128 stands for zero in the data rows.
Every row has a hidden score from 0 to 40. What is each row's score? 20 is about the middle. The score is a weighted sum of the row's numbers plus the product of two more (or one squared), each taken from its middle value.
[130 117 126 134 124  91  92 111 112 116 130 112 111 110 124 129 130 104
 109 115 115 129 128 138] ~ 14
[ 74  78  90  73  68  82  69  80  81  89  96 126 127 122 137 122 105 145
 144 150 155 166 171 177] ~ 18
[145 117 130 128 144 109  97 102  79  84  83 107 127 127 111 126 130 151
 166 168 157 149 157 144] ~ 24
[118 119 129 109 105  93  86 100 107 117 132 114 127 117 121 121 119 112
  92 114 125 127 135 127] ~ 36
[110 126 126 112 125 128 130 133 149 170 148 154 159 163 136 134 154 144
 130 130 136 119 124 155] ~ 15
[130 138 112 123 146 143 127 130 127 113 130 135 115 132 119 102 124 116
 130 130 131 125 149 148] ~ 31
[156 167 153 168 168 174 167 176 152 164 148 139 137 107 127 126 108  87
  98  87  71  84  67  82] ~ 16
[110 105  98 101 110 128 126 111 110 116 126 135 121 129 114 110 120 117
 130 120 140 128 123 120] ~ 18
[148 122 111 126 121  98  80  98  88 110 108 109 107  95  95  96  99 110
 121 113 124 145 151 134] ~ 24
[144 140 136 134 128 136 129 126 107 108  94 109 109 114 124 112 142 125
 141 123 131 152 158 142] ~ 28
[187 180 181 167 175 174 167 146 148 138 136 123 139 136 139 107 128  87
 114  98  86  73  64  68] ~ 29
[155 143 128 148 132 114 125 116 114  87 101  77  92  73  96 104 108 116
 128 121 122 112 119 110] ~ 14
[104  87 123 117 142 161 165 162 156 156 135 114 100  99  95  98 111 109
 139 114 129 132 131 150] ~ 32
[139 140 130 107 124 114 110 108 100 103 112 110 107 100 114  95 116 132
 130 146 143 144 141 163] ~ 13
[113 113 130 136 133 115 107 131 131 144 135 142 129 124 134 131 135 132
 118 120 122 144 158 150] ~ 18
[114 134 138 126 128 121 128 127 103 101 113 119 104 109  84  94 101 109
 114 113 104 129 100 120] ~ 22
[114 112 127 109 104 132 124 107 113 108 110 109 123 141 145 133 133 144
 121 115 140 132 121 122] ~ 18
[151 139 135 126 132 131 137 140 143 139 158 152 158 164 150 161 152 127
 132 147 107 107  97  95] ~ 16
[144 153 154 134 139 137 131 135 122 132 134 135 122 132 125 121 129 122
 130 110 110 106 124 100] ~ 25
[ 95  90  92 114 115  96  90 111 123 114 115 128 136 120 130 135 155 159
 154 151 159 132 154 163] ~ 14
[135 148 141 146 131 135 138 137 141 133 127 125 140 134 132 102  99 117
 117 103 104 119 124 108] ~ 21
[183 188 178 166 161 141 149 137 139 133 108 117 132 115 123 119 105 104
 124 117 115 126 113 118] ~ 13
[125 101 119  94 109 108 123 127 117 128 147 156 151 163 156 146 161 141
 134 116 118 109 101 106] ~ 23
[100 110  80  88  94  97 102  98 111 129 142 161 139 142 146 158 171 158
 161 172 170 161 150 148] ~ 8
[134 135 129 146 144 151 158 151 122 145 177 170 125 129 111 124 118 122
 120 139 145 135 122 132] ~ 16
[145 122 114 120 137 122 120 133 107 114 119 101 100 108  93 118 114 108
 133 100 111 111 104 100] ~ 27
[134 128 129 128 141 137 113 126  99 100  90  72  86  94 103  91 103  90
  97 121 110 108 125 108] ~ 24
[100  91  82  81  95 108 116 121 113  80 114  99 108 120 129 130 123 107
 101 120 104  94 106 101] ~ 21
[111 128 113 113 128 103 112 121 125 123 120  97 106 113 101 119 120 131
 123 142 146 156 157 149] ~ 20
[159 151 146 154 146 139 134 135 122 122 119 102  92  80 111 104 120 113
 127 139 134 129 128 115] ~ 17
[145 138 142 146 128 124 119 124 123 127 128 152 116 118 127 131 133 142
 128 130 149 132 114 131] ~ 10
[136 120 140 125 109 139 133 127 129 107  86 112 126 148 155 134 166 144
 150 178 179 177 155 182] ~ 26
[100 108  91  92 113 117 139 130 151 150 141 132 156 136 134 164 136 138
 143 128 129 123 137 138] ~ 15
[135 134  98  96 115 117 106 101  88  85  78  81  94  89  98 111 103  98
  94 113 153 137 130 155] ~ 23
[ 98  80 106 128 127 124 130 142 126 139 160 142 157 125 144 142 166 142
 150 120 107 108  96 117] ~ 22
[ 90 103 104 108  94 107 121 125 147 146 137 140 162 165 162 155 122 129
 126 123 126 123 136 109] ~ 16
[130 132 144 144 142 136 144 140 121 136 139 136 121 138 120 116  97 102
  93  95 111 106 100  94] ~ 20
[ 99 104 114 100 102 113 113 106 121 117 112 136 121 112 119  96  85 122
 124 140 128 128 137 138] ~ 16
[111  93 105  86  94  94 105  98 104  99  97  99 115 118 125 125 120 129
 123 133 140 132 146 142] ~ 19
[124 139 141 152 123 143 129 132 138 130 142 146 132 119 112 117 108 122
 139 126 136 131 120 117] ~ 17
[148 159 158 148 158 137 121 105  96  99 103 127 114 113 116  99 118 114
 136 143 136 168 149 163] ~ 16
[165 170 150 131 128 133 125 122 114 116 121 121 133 138 166 177 183 185
 177 176 159 141 152 127] ~ 6
[118 107 111 112 103  93 107 101 102 102 111 124 135 122 149 135 126 135
 142 165 169 170 177 184] ~ 19
[104 129 135 138 153 158 133 136 124 124 103 108 106  87  95 127 108  96
  86  91  92 113 132 114] ~ 22
[125 133 142 148 139 161 143 128 144 130 114 123 125 133 121 136 125 123
 111 125 132 136 130 153] ~ 21
[134 136 131 141 140 135 136 134 106 109  93  93 109  97  77  88  82  86
  78  86  79  88  83 117] ~ 20
[127 129 141 143 139 121 123 125 131 113 116 136 135 132 140 135 136 138
 141 155 165 159 166 156] ~ 17
[164 167 139 139 129 130 121 135 109 127 112 103 109 109 106 115  91  88
 105  99 120 126 114 108] ~ 15
[107  98  90 107 100 128 136 118 136 137 127 128 158 148 163 165 152 148
 145 154 151 148 157 165] ~ 25
[119 102 116 111 103 128 117 132 129 103 114 128 123 126 124 127 105 100
  99 100 104 108  92 105] ~ 22
[132 153 146 144 143 129 148 154 154 164 175 166 157 161 136 128 129  94
 100 123 130 120 131 122] ~ 16
[153 124 130 115 113 108 117 121 129 133 136 152 144 157 142 161 161 168
 178 171 165 157 162 147] ~ 17
[102 104 114 115 133 130 140 140 128 119 120 145 151 165 169 171 160 163
 135 141 134 135 137 130] ~ 23
[133 144 112 120 100 106 103 111 109  75  94 114 102 103  87 119 115 143
 159 177 159 151 142 136] ~ 12
[135 137 133 126 125 139 141 130 122  98 117 128 123 124 121 120 123 124
 100 110 113 137 124 120] ~ 18
[131 133 133 153 142 121 126 118 124 116  92 104  88  82  80  90 109 144
 128 123 129 133 125 120] ~ 18
[ 98  91 102 105 118 120 130 129 146 138 120 139 138 126 114  81  77  86
  77  85  87  94  94  72] ~ 26
[ 99 109 112 100 115 138 121 122 134 138 146 155 125 137 121 100 122 109
 117 127 124  98 119 100] ~ 18
[142 142 125 139 139 146 135 135 125 133  91 107 121 125 136 152 149 143
 154 132 136 151 155 164] ~ 23
[131 130 126 137 135 126 134 138 145 103 141 134 137 132 117 113 110 119
 119 105 120  97 116 127] ~ 26
[153 132 150 150 137 121 139 146 137 144 158 138 136 129 141 135 140 134
 117 116 135 143 140 141] ~ 18
[141 143 144 158 160 145 139 132 148 133 127 111 114 102 112 103 127 130
 135 148 146 142 154 146] ~ 22
[131 143 115 140 131 135 161 148 151 170 176 157 171 147 135 146 136 151
 137 117 107 101 105 117] ~ 10
[143 153 146 142 144 130 129 111  96 101 122 105 124  84 105  91  94 134
 108 107  93  97 110 116] ~ 14
[136 133 140 142 135 148 133 141 143 149 125 138 131 152 149 166 158 154
 135 119 140 142 157 162] ~ 23
[104 102  91 113 103  90  87 112  99  70  92 107 124 109 133 123 137 142
 139 148 137 137 130 128] ~ 17
[ 82  96  97 105 125 119 125 109 129 125 114 112 107 101  98  90  93  83
 100  94  92 106 101 111] ~ 19
[134 152 142 143 128 128 138 116 117 108 133 139 148 153 157 151 150 124
 136 125 126 122 120 127] ~ 19
[117 122 128 144 131 133 135 129 133 136 125 131 144 147 151 149 154 172
 182 176 178 175 168 152] ~ 21
[138 156 156 139 147 144 134 120 143 135 113 123 122 152 138 135 135 133
 138 121 111 134 145 135] ~ 37
[177 179 188 155 164 160 165 146 140 115 136 139 130 130 126 122 106 125
 115 125 113 124 125 113] ~ 16
[ 78  72  67  98  90 106 105 102 110 130 155 153 150 133 170 146 167 150
 153 156 153 172 163 154] ~ 24
[113 106 116 108 114  89  88  83  83  69  78  71  98  94 104 107 101 103
 120 129 121 150 140 152] ~ 19
[135 149 129 135 155 139 146 157 154 139 140 129 144 150 162 146 155 150
 121 151 124 133 119 129] ~ 16
[104 107  98 100  95  89  87  69  82  83  76  86  98  92  84  69  94  97
 106  89  95 119 142 139] ~ 17
[109 112  83  90 110 100 121  99 115  92 105 100 115 158 162 151 127 152
 114 139 132 129 124 120] ~ 18
[124 127 130 104 102  92  95  72  67  76  86 101  93  59  80  88 105 118
 105 117 119 113 135 129] ~ 19
[126 124 134 135 117 121 128 121 129 128 140 133 117 114 108 105 113 114
 122 128 139 136 131 132] ~ 19
[118 108 132 131 143 123 127 127  95  95 114 124 123 121 137 138 136 127
 125 109 148 148 167 164] ~ 20
[128 113 120 120 127 119 105  99 113 116  89 100  94  97  79 108 105  99
 108  97 105 130 100 116] ~ 22
[141 148 139 131 154 157 162 171 167 171 177 166 159 157 138 140 138 154
 147 130 144 138 110 109] ~ 18
[100 105 123  98  76  88  81  83  82 100 112 105 108 117  90 101  98 117
 108 115 106 116 106 112] ~ 21
[131 127 131 112 113  96 114  92 105  91  97 111 106 104 108 125 104 114
 151 154 147 154 117 129] ~ 12
[107 101 109 112 120 136 140 134 139 140 166 143 151 148 127 105 119 100
 112 116 106 114 115 109] ~ 28
[140 140 148 129 138 150 154 146 180 162 158 151 122 119 120 127  94 147
 136 147 139 122 109 146] ~ 10
[ 80  75  91  90 123 124 134 141 134 124 114 136 108 110 117 113 107 111
  89  94  97  95  85 106] ~ 25
[ 76  88  89 106 123 113 126 116 125 154 127 129 111 103 100 126 137 107
 115 114  92 103 120 125] ~ 15
[113 112 114  90  95 105 121 124 120 118 123 123 146 127 146 147 150 158
 133 152 144 121 129 132] ~ 20
[111 114 110 115 114  80  77  89  99 109 144 104 107 118 107 107 109  93
 105 107 128 124 114 142] ~ 11
[ 72  79  86  81  85  75  64  77  96  94 107 128 139 128 135 155 173 148
 143 143 131 150 152 121] ~ 20
[127 131 123 131 145 143 151 169 160 156 151 141 142 131 113 118 133 122
  84  77  80  73  93  97] ~ 20
[143 170 159 145 165 134 131 138 149 166 157 154 159 150 150 155 112 118
 118  99 106 105 120 111] ~ 5
[136 136 122 121 113  90 110  94  98  78  73  86 118 128  99  95 104  76
 124 141 154 157 139 147] ~ 22
[110 105 112 123 119 135 152 159 183 146 142 149 154 146 156 156 147 149
 145 142 141 149 133 126] ~ 22
[117 121 128 127 108 111 109 111 109 115 115 135 137 127 135 142 146 145
 155 131 138 124 111  91] ~ 14
[164 162 157 148 139 143 131 130 128 134 114 136 122 139 135 144 145 133
 143 143 147 149 148 167] ~ 19
[152 160 169 175 185 163 173 164 141 133 137 135 141 127 146 168 151 124
 142 149 135 141 133 121] ~ 18
[132 115 132 130 132 114 112 154 144 143 142 140 137 147 142 139 131 151
 142 142 131 131 118 124] ~ 24
[129 147 136 124 141 142 125 131 149 131 128 143 122 145 156 179 167 175
 160 147 159 165 157 152] ~ 15
[ 93 110 107 119 118 139 138 144 148 156 153 149 179 175 180 176 165 157
 159 178 167 162 140 127] ~ 37
[119 112 138 125 137 138 108 105 104 100  99  88  80  98  98 124 126  98
 127 115 123 121 132 140] ~ 24
[165 160 165 145 160 140 144 122 109 116 133 132 123 143 119 109 101 103
 110 109 105 102  87  80] ~ 20
[145 162 157 147 156 144 132 134 140 125 123 110 106 121 101 107 118 119
 110 125 110 111 121 111] ~ 19
[137 135 123 139 162 139 152 150 135 131 123 115 117 117 117 119 132 131
 141 150 146 153 153 131] ~ 22
[152 153 139 161 161 179 171 187 171 177 138 150 140 142 143 149 154 154
 137 134 136 133 139 122] ~ 24
[143 120 126 104 115 124 115 126 127 134 141 134 150 129 133 121 135 115
 131 126 136 128 133 123] ~ 35
[142 148 150 136 129 107 150 147 132 156 144 157 157 162 161 168 149 156
 160 177 176 184 162 141] ~ 17
[100 101  99  79  90 102 111 102 116 113 122 137 135 124 134 126 138 151
 159 156 149 125 148 172] ~ 8
[111  90  72  88  97 102 108 113 132 130 125 129 144 127 136 154 138 143
 148 143 144 122 132 161] ~ 13
[116 122 129 120 132 125 134 142 134 148 145 164 167 147 141 138 131 131
 113 125 134 131 142 149] ~ 23
[ 86 100  79 107  94 105 110 101 106 118 119 105 121 125 133 124 112 118
 138 147 140 152 142 146] ~ 17
[129 147 127 136 145 135 160 166 147 164 158 167 161 162 162 162 167 155
 127 131 130 113 113 110] ~ 14
[150 160 158 166 170 169 179 191 152 148 141 150 144 133 131 118 133 111
 114 102 110 102  93  92] ~ 33
[117 124 112 117 115 117 116 121 109 114 121 117 122 141 122 127 114  97
  98 119 119 123 109 118] ~ 17
[136 130 130 138 114 118 126 121 120 130 151 140 161 178 173 181 158 148
 133 124 121 127 126 143] ~ 16
[120 114 116 102 100 110  99  86  85  85  85  86  72 105  88  97 112  95
 118 133 118 147 145 144] ~ 24
[120  72  74  97 101 102 117 108 109 111 111 129 110 104 112  98 101 122
 110 111 105 111 110  99] ~ 21
[158 145 142 143 133 135 145 139 125 109 115 118 137 120 132 141 128 144
 147 128 147 154 163 165] ~ 17
[152 160 151 148 138 137 135 121 123 109  89 101 122 130 143 142 143 147
 160 147 146 187 166 156] ~ 21
[141 147 150 157 156 163 171 181 180 177 174 172 155 170 165 152 156 143
 165 151 149 130 113  89] ~ 33
[142 132 125 123 136 141 127 105  95  82  76 100 120 139 133 128 107 115
 145 135 139 111  87  98] ~ 24
[134 153 128 141 129 126 125 128 132 113 135 120 111 107 100  96 124 137
 153 150 157 152 152 161] ~ 15
[135 133 114 110 103 108 108 103  84  98  88 113 131 144 160 150 137 133
 136 133 118 110 113  86] ~ 17
[ 63  86 103  98 105 126  98 119 111 123 126 116 103 115 116 128 129 135
 112 124 130 139 139 147] ~ 20
[164 144 143 140 130 122 122 128  90 112 111 132 136 123 127 129 128 144
 151 136 138 125 124 134] ~ 15
[135 128 135 115 130 138 154 141 159 145 121 110 118 129 148 158 140 139
 157 141 163 165 174 182] ~ 18
[119 114 110 116 108 136 139 133 150 153 147 154 130 130 164 144 125 141
 121 128 112 100 124 123] ~ 12
[101 117  95  75  86  62  76  78  81  93 101 122 119 121 108  89 102 106
  91 110 108 136 140 162] ~ 7
[136 130 124 128 128 126 122 135 132 132 117 122 105  95 109 111 120  91
 108 123 139 156 153 127] ~ 26
[144 139 159 178 180 161 169 171 166 173 172 135 138 115 111 121 111  85
 102 107  89 111 105  56] ~ 37
[113  91  92 101 104 115 118 105 116  99 106 127 116 115 124 131 124 133
 129 112 124 113  99  87] ~ 17
[126 107  97  94  86  79  85  77  78  89  99 110 126 111 109 106 111 105
 116 130 131 124 125 104] ~ 32
[147 167 149 138 152 153 141 147 162 126 137 143 114 122 125 122 129 125
 124 131 125 135 154 154] ~ 23
[117 115 133 128 132 135 117 125 125 137 125 132 145 161 164 165 169 169
 162 172 169 157 162 139] ~ 23
[129 112 113 105 107 108  99  91 107 111 103 112 137 123 122 126 120 122
 132 135 126 138 136 131] ~ 33
[148 149 134 129 147 122 124 115 105 112 107  90  97 116 129 126 144 139
 139 136 157 149 149 144] ~ 14
[100 126 116 113 113 128 128 125 133 137 148 150 145 156 158 151 155 166
 153 141 136 125 125 141] ~ 15
[ 94 100 102  87  85 116  93 117 108 109 118 111 102 128 123 116 119 110
 119  95 110  86  94 103] ~ 34
[116 127 136 142 123 102 127 126 134 142 144 146 149 152 122 132 137 127
 121  98 131 101 113 118] ~ 17
[137 137 150 151 160 151 153 151 157 161 155 149 157 157 141 152 161 138
 142 140 133 129 109 110] ~ 22
[103 104 114 100 113 127 118 109 113 116 112 151 142 132 128 129 130 129
 131 121 101  98 103 106] ~ 16
[122 132 155 150 143 151 144 137 146 156 134 147 110 120 131 138 147 146
 118 130 126 135 127 133] ~ 15
[ 94 118 119 135 126 141 134 129 132 118 120  96  94 105 124 115 123 124
 113 105 118 100 103 112] ~ 25
